In the rows, zero is written as 128.
Each path below is one point turned by a fixed rotation once a step. After each direction that follows a path, write how fast that rotation turns it, in degrees a step (0 if it stays still).
Each turn is a multiple of 5 degrees from 10 to 175, or 0.
Each row of a path follows its step; steps can be skipped.
Path 1:
step 1: [120 136 133 131 136 139 112 120 137 131 130 139 138 120 125 130 119 125
 137 133 132 144 138 117 129 129 121 129 130 132 128 136 130 119 139 129
 129 124 122 135 130 131 126 121 125 125 136 140 133 131 128 138 119 122]
step 6: [126 130 135 142 128 133 121 125 122 110 128 127 121 128 141 130 133 122
 132 124 126 141 132 117 133 122 134 139 129 139 129 137 117 125 127 125
 121 132 138 138 128 124 138 127 124 120 131 138 131 135 127 112 136 132]
step 8: [119 134 144 138 135 127 128 122 130 140 124 135 131 119 136 128 129 117
 132 123 129 136 138 131 139 139 125 129 131 128 137 130 130 123 135 121
 120 130 127 134 136 119 133 124 133 136 129 140 142 135 135 142 127 122]
step 10: [112 134 129 126 137 142 117 127 131 127 127 133 122 128 137 123 130 126
 129 130 132 140 140 121 119 130 129 131 144 140 122 135 126 118 129 125
 128 128 135 135 123 118 126 123 128 111 137 130 121 116 128 129 127 124]
step 13: [125 137 118 139 142 134 111 130 132 118 132 136 122 129 127 122 128 123
 129 129 135 137 132 121 127 124 124 139 141 143 129 133 127 123 129 125
 120 117 128 140 126 124 124 118 115 122 133 132 133 133 130 125 136 127]
step 16: [123 139 134 138 148 120 116 122 138 114 126 133 128 131 119 127 121 138
 122 124 135 136 135 122 137 134 130 130 131 133 128 126 128 119 131 118
 116 125 138 133 131 116 130 125 125 122 132 136 131 133 125 126 130 123]
step 19: [121 127 140 135 139 133 127 126 137 122 133 145 129 124 128 134 122 134
 124 134 119 137 139 116 136 125 122 124 131 124 119 132 128 112 129 125
 121 128 136 136 128 125 133 118 124 113 137 135 128 125 122 121 129 120]
step 27: [119 131 127 128 135 125 131 116 118 126 133 131 120 122 138 128 124 124
 140 126 114 137 137 122 133 134 127 128 128 140 123 141 130 127 134 123
 122 143 132 127 128 122 129 120 131 122 130 138 142 136 120 134 114 122]
step 29: [123 134 134 132 138 134 127 123 143 123 130 145 120 125 137 124 129 127
 124 123 141 135 135 128 127 129 121 123 136 137 124 119 131 123 128 121
 127 135 137 147 129 128 130 116 137 126 130 117 127 137 137 133 127 125]
Directions:
[125 126 128 126 128 126 126 129 128 126 129 124 128 126 129 129 128 127
 127 129 127 131 126 127 131 125 130 126 128 129 132 126 126 130 127 127
 127 125 128 129 129 125 129 130 128 130 127 126 128 129 126 129 127 124] : 40
[129 132 129 127 126 126 129 127 126 127 126 129 127 130 125 127 128 130
 134 128 131 131 128 127 129 129 126 127 128 127 131 128 128 130 130 130
 127 124 129 128 129 128 127 126 125 127 128 128 128 129 128 127 126 129] : 95
[132 126 128 125 127 131 127 130 128 130 131 129 128 129 130 128 127 128
 125 129 129 130 130 128 129 125 127 126 129 129 129 129 129 128 126 129
 128 129 130 129 128 129 123 125 124 127 128 125 129 129 129 128 126 127] : 40
[128 127 127 129 130 127 127 129 130 128 130 129 127 127 128 129 125 131
 131 126 127 127 126 126 130 128 129 125 123 127 129 129 131 127 130 127
 127 128 128 125 128 129 126 129 126 127 126 130 131 129 129 129 131 124] : 100
[128 125 131 126 128 124 127 128 125 126 128 128 131 130 128 129 129 127
 129 126 128 129 127 126 129 128 125 128 129 129 127 126 131 130 128 126
 128 130 133 128 127 127 128 127 130 128 129 128 131 125 129 129 131 130] : 35
